One vector is turned by the same rotation once a tick. Each row is the vector after some number of ticks, and that number follows the row.
The counts run from 0 to 626.
[-38 -11  -7   7  10  20   9 -24 -16   5  -8   1  -9  -7 -20   3  -6   0
 -18  -9   5  26 -16  33   6   2   1   3  14  18   8   6   0  12  -4  10
  14  10 -16 -23  13  -2   4  19  -8  17   0  11 -45] : 598
[  8  -6 -12  19  10  14  13   7  -7  16 -12 -19  -6 -13  -6 -12 -16  -3
  13  23  15 -10   0  12  16  11   6   9   3  -1 -30   1  19   5   8 -27
 -50  17   0 -19 -13   3 -18 -14   0   3  19 -21 -17] : 382
[-19 -20  -4 -10  -5  19 -29 -20  19 -15  -7 -24  -8 -14   1 -21 -16  -9
  15   6 -18  16  -1   3   7 -20  21  26  -7  32  -6  -6 -15  28   2   7
  -7  -5  18   2 -16   5   3   6  -3  16  -1   1 -34] : 125
[ -8  -7   1  35   4   9  -6 -10  15 -12   0  -2 -23 -15 -19   5   8  21
  13  27 -14   3 -26   2   7   5  16 -14  10   2 -23  -7  26   5   7  -4
  -7  -6  -4  11   6   5 -20  13 -19  16 -27  -1 -44] : 283
[-33 -14 -12  12   5  23  -9  11  19 -11  -3  -4 -25   1 -11  -1  -8  -6
  19   6 -21  20   5  -6  22 -11 -10   4   5  21 -20  34  -3  10  10   8
 -31  21  25   7  16  -7  11  -4 -23  19 -14  -3 -16] : 138
[ -5  -4  15 -15  -3  15  24 -17   8  -2 -35   6 -12  -6  -7  -1 -32  -1
 -12 -14  -4   7  17  27   2   4  11  28  16   1   4   6   4  21 -27  -5
  -6  21   6  -2 -16  -4   1  -9  15  30  26  -8 -26] : 389
[-27   5  22   0 -15  16  16 -25  -4 -13 -19  -1  -8 -18 -20   4 -12  -6
  22  -3 -14   6 -29  -1   4  20  11 -15  11  14  12 -12  10   0  12   4
  19  17   2   3   8   3  -8   0  -9  33  -1 -26 -40] : 76
[-21 -15 -12   8  12  19 -30  -6  16   1 -17 -40  -4 -19   2 -24 -22  -3
   4  13   4  25 -20  14  17  -7  22  13  -7  16  -8 -14 -14  27   3   9
   0  -2  -3 -28 -15   1 -14  18  -4  11   5  21 -21] : 610
[  6   4  13  -3   9  38 -12   4  10  -3 -23 -24 -28  -3 -25  -6  -8   8
  -3  29  -3  20   0  -3  -1  -7   6 -14  18  20 -24 -25  10  -2 -10   7
  -5 -12  -5  -5  16  14 -14 -11 -10  22 -32  -8 -25] : 266
[  2  -1   3  -4  16  36 -14  -1   1   1 -14 -30 -24   3 -19 -11  -9   1
   2  20  -4  20   6  -8   2 -11   0 -11  19  20 -35 -14   1   0  -3   4
 -17 -13  -2  -3  16  15 -10  -8 -14  12 -28  -3 -27] : 267
[-20  14  -4  15  24  19   8  -4   8   4   1   2 -11 -16  -1  28 -27   5
   8   1   0  20 -38  19 -12  19  -9   8   3  14  19  18  -1  26 -15  14
   2  14  -3   8  -8   1 -19  -6   3  21  -3  -1 -38] : 187
[-11   2   7  11  34  11  11 -11   1  -1 -12 -10 -15 -10  10  12 -10  20
  -5 -14 -14   7 -20   7 -16  23   5   1  32 -12  -7   8   1   4 -16 -16
 -16  -6   8  32 -13  -4 -14  -8  -7  40   4 -28 -25] : 205
[ -4  12  -9   7  12  13   4  17  32  -8 -16  -5 -12  -8   0 -16 -31  -4
  22  16  -8 -15  12  -8  15  20  19  -9  19   5 -17 -10 -15  -2  -3 -28
 -23  20   7   4 -18 -20 -17 -15 -14  24  14 -27   0] : 216
[-21  17  16  18  43  13  -5   0  -4  14  -4 -23  -5 -15 -10  -3 -19  -1
   9  20   0  25  -6  21  -9  18 -13  16  18  -3   8   9  -5  31  -8  -4
  -8  24   4  -2  -3   2 -21  -3  22  15   0   0 -28] : 38
[-22 -24 -29  -8   4   3  10  -5   2  -9 -16  11  -9 -19  -3   6 -12 -22
   1  11  -8   0   6   8  40  -5 -10  17   5  23  -3  27 -12  18  12  -6
  -4  12   0 -11  -1 -32  11   9  -7  -9  24  21 -38] : 161
[-27  10   7 -17  15  23  -6 -14 -22  -2 -18 -20 -14 -16 -15  12 -19  -9
   1   8  -6  27 -20  -8  -6   5 -27  13  18  19   9  10 -24  16  -2   5
  11 -12  11  11   9  -7   2 -10  -4  21 -13 -12 -33] : 338
[  2  -3 -21  10   6  19 -10  20   7  -2 -11 -10 -25 -25   0  11 -16 -10
  33  28   5 -18 -18 -15  22  19 -16 -13  11  12 -32   5 -14   1  17 -22
 -19 -14  12   5  -8  -9 -23 -14 -24  -7   4 -11 -12] : 494
[-14  -9  14   8  21  14 -21  -9  -3   0   3  -5 -35   0 -25  -4  17  14
   8  11 -18   1  18   4   5   4 -12  12  21   3 -34  16  -2  22 -11 -23
  -9 -31   3  17   6  -5 -13  -9  -5   2 -26  -1 -30] : 132
[  5  -6 -25  -9  14   9   6 -20   6   0  -5   3 -12 -20   0   3 -18  -5
  11  29  12 -32   3  20   6  16   9  16  21  17   2  -9  -2   8   1 -30
 -21 -14  -1   0 -27  -7   0 -16  10  -6  31 -25 -29] : 518
[-11  -7   4  10  33  12 -14  -4  18  -2 -26   0 -23 -12 -12 -23   1  -8
  11   8 -28  14  21  11   3  17   7 -22  45   7  -4 -24 -14  17   3  -9
  10 -11  -6   8   0   9 -12  -5  12   3  -2 -15 -27] : 428
[-15  13   8  16  -4  23   3  -9 -19  13  -6 -28 -19 -28 -10   3  -6  12
  -1  -4   2   4 -26  -8  -3  22  14  -3  13  -9 -24  -7  17   8   1 -19
  -5  -9   4  -2  -2 -10 -34  -7 -13  22 -11 -37 -33] : 58
[  1 -19 -16   0  17  10  20   7  16 -10 -29  -7  -7  -6  -4   3 -29   5
 -14   9  -5   4  -4   2  10  -2  20   0  35   3   7  -7   2 -11  -6 -20
 -43   8   8   6 -13 -18   5  -8 -15  34  27 -12   2] : 366
[ -4 -16  -4  10  -7   0  19   5  21  -4 -23  -6   6 -13 -11   7 -25 -10
  24   5   5 -20 -13   7  26   6  15  -8 -11  14  -9   4  12  12  10  -4
 -21  28  -6 -25 -16   9 -27   1 -14  23  33   2 -34] : 235
[ -9  20  -3  11 -14  34   6   9   7   8 -10  -7 -13 -10 -12  -5 -31 -25
  28   0  -1  15   0   5   4  -2  -3   6 -14  28 -29   7   4  14   4   5
 -22  36   7 -19   0  16 -23 -11  -1   7  -9 -14 -31] : 399
[-11 -35 -10  -3   9   2 -14   0   1 -15 -26 -22   3 -32  -3  15 -15 -14
  18  23  -1  -4 -27 -26  21 -10   1  -1   6  15   4  -3 -13  16  24   3
 -12 -14  18  -1 -10 -14 -13   0 -14  12  11 -11 -27] : 497
[-12  -7  15   9  26  -4  -9 -24 -22  -1 -11   5   3 -19 -32   0 -15  -8
   5  23   2  -4  -6  25  -5   2 -16  28  23   7  21  -3 -12  21  -1 -25
  -9  -2  -2  -4 -20 -13  -4  -5  18   4   8  12 -47] : 522
[-14  15  26  10 -10  24   5 -12  -2 -10 -30  -4  -5 -21 -16  -9  -9 -15
  22  -2 -33  37 -19 -20  -1  13  12   0   5   5   1 -11  13  19   3   3
  -3   9  10   0   7   1 -20   7   5  26 -18 -20 -37] : 562
[ -8   2  15  -1  -6  22   7   9  -5 -10 -38 -16  -7 -11  -2   1 -27  -5
  -7   5   6   1  14 -13  22  -1   5   4  15  -9 -19   3  -8   4   5  -9
   5  31  33   2   6 -23   6   3 -16  45  -2 -18 -20] : 64
[ -8  -5   0  -1  31  -4  11 -19 -11  -4 -11  12 -23  -6 -27  16  -3   4
  11   9 -16 -18  -6  10   0  14 -27  -4  42  11  -3  13 -17  -4  -9 -25
  -5 -18  -5  24   2  -8   2 -18 -13   9   6   3 -33] : 505
[  5   0 -10  -1   9  17  15   3  28 -22 -18   1   0  -8  -6  11 -35  -6
  29  42   5  -3 -26   4  16   6  -1  -5  10  27  16  -1   5  -4  11   4
 -31  23  10   9  -2   6  10 -10  -9  31  16  -8 -14] : 513
[-18 -26  -7   3  23   9 -20  -3  29 -12 -10   8 -17  -1   9   6  -7  -3
   3  -7 -10  -3  27  24  -2 -17  10   5   5  18  -7   4 -25  23  -2   9
   9  13  21  15  -5   4   9   5  -8  28  -3   3 -52] : 275
[ -6 -13 -13  -8  29  15  24  -2  -9   2 -12 -22 -21  -3  -4   1  12  -6
  18  25 -16   3   4  -7  35  12 -24  -5  19   7 -27  35  12  -1  13 -14
 -31  -4   4  14  19   4   6  -8  -9  -6  12  -9 -19] : 156
[-18 -24 -10 -17  22   0 -14  -3   1   0  -8 -31 -25 -13   3  11  -8   8
   2 -22 -15  -4  -4  -9  10   7  -4   6  21  12 -20  30 -19  23  -2  -1
 -15 -23  -2  12  -5  -9 -27 -16 -21   0  22   8 -24] : 481
[-11   0  -5   6   9  11 -17 -20  21 -17  -8  19 -40  -5 -20 -15  -4   7
  -8  -9 -31   9  13  15  -4   5  17  -8  41  16 -12 -12 -12   4 -13  -7
   2 -12  -6  20   1 -13 -10  -1 -14   9 -22  12 -30] : 279
[ 20  -4 -22   4  -9  14  13 -15  -2   0  -7 -12  -1  -9  -1   6 -30   0
 -13  11  10  -3 -26  12   8 -10  13  26   1  10 -24   8  21  -7  -1 -15
 -48  15   4  -2 -10  -6  -4   3 -22  13  19  10 -37] : 532
[-15   3   5  10  24  17 -13 -12 -14  10   0 -19 -32  -2  -4  -9   5  24
  -2  -7   1  -2  -4  31   3  14  -7   8  26  -8 -40  21 -18  14 -19 -22
  10 -11   3   9  -2   5  -7   1  -9  21  -6   8 -29] : 618
[-19  18 -13   4   3   1 -10   0  11  -1  -9  -2  -5 -18   8 -10 -37 -18
  -4 -10   2  -2   7   8   7  -3  11  27  -5   6 -20   6 -26  20  -4 -15
  -5  33  11  -6 -16 -28 -19   8 -16  16   8  18 -34] : 49
[ 10   2 -10 -18  12   9  -8   3  18  -8 -22 -27 -11 -28   0   7 -24   6
   2  13  -3   1 -29 -15  18  18   8   5   8  10  -8  -3  -6  25 -14  -1
  -4 -35 -19   2 -23  -6 -36  -6 -13  -5  15  15 -23] : 331
[  6 -10  -2  -7  28  10  18 -11  14  -6 -37  17 -15 -16   4  10  -6   2
  -8  27  -5   4   6  17  13  17  -3   3  41  -4  23  -6  -8  22 -10  -7
  14  -6   0  12 -12 -15   4   3  26   9  17  -8 -24] : 16
[-21 -15  -6 -16   8  19   1 -15  20 -22 -17 -22 -15  -6  -2 -22  -3   2
  -2  44 -13   3  21  -9  32 -13  23   6  11  21  -7  -8  -1   5   8  -7
  -9  -1  11   1  13 -16  22   3 -11  23  -5 -15 -21] : 290
[ -9   3 -26  14  17  20  -9  17  25   3   2 -18 -14 -12   4  -3 -13   9
  16  29  26 -12 -10  17  24   6   6  -3  -7   9 -36   3   3  13  -3  -6
  -8   0 -17 -24 -17   9 -25   4 -20  11   1  10 -25] : 607
[ -5   5  -2   1  15  17   9 -18 -25   8  -8 -23  -3 -25 -15   7  -3 -12
  11  35   2  22 -44   0  18  11 -21   8   4  14  -3   9  13   7   8  -3
 -10  -6 -11 -13   7   3  -6  10  -1 -13  -2  13 -39] : 172
[-10   6  -5  11  21  -4  -1 -10  -2  13 -10  -8  -5 -33 -12   1 -17   2
 -19  30  11   6 -16  16   2   6  13  20   7  -2   9 -12   3  27  -8 -11
   5  -4 -16 -17 -20 -33 -38   6  13   4   1   6 -40] : 35
[ 18  -8 -20   4 -10  16   4 -14   5  -9 -25  -5 -12 -15   9  -2   2 -17
   4  -3 -11  -5  -8  -9  15 -17  19  -8   1  18 -42 -11   2  -6  16  -8
  -4   1   4   1  -1   6  -6  25 -30  12  -6   6 -58] : 420
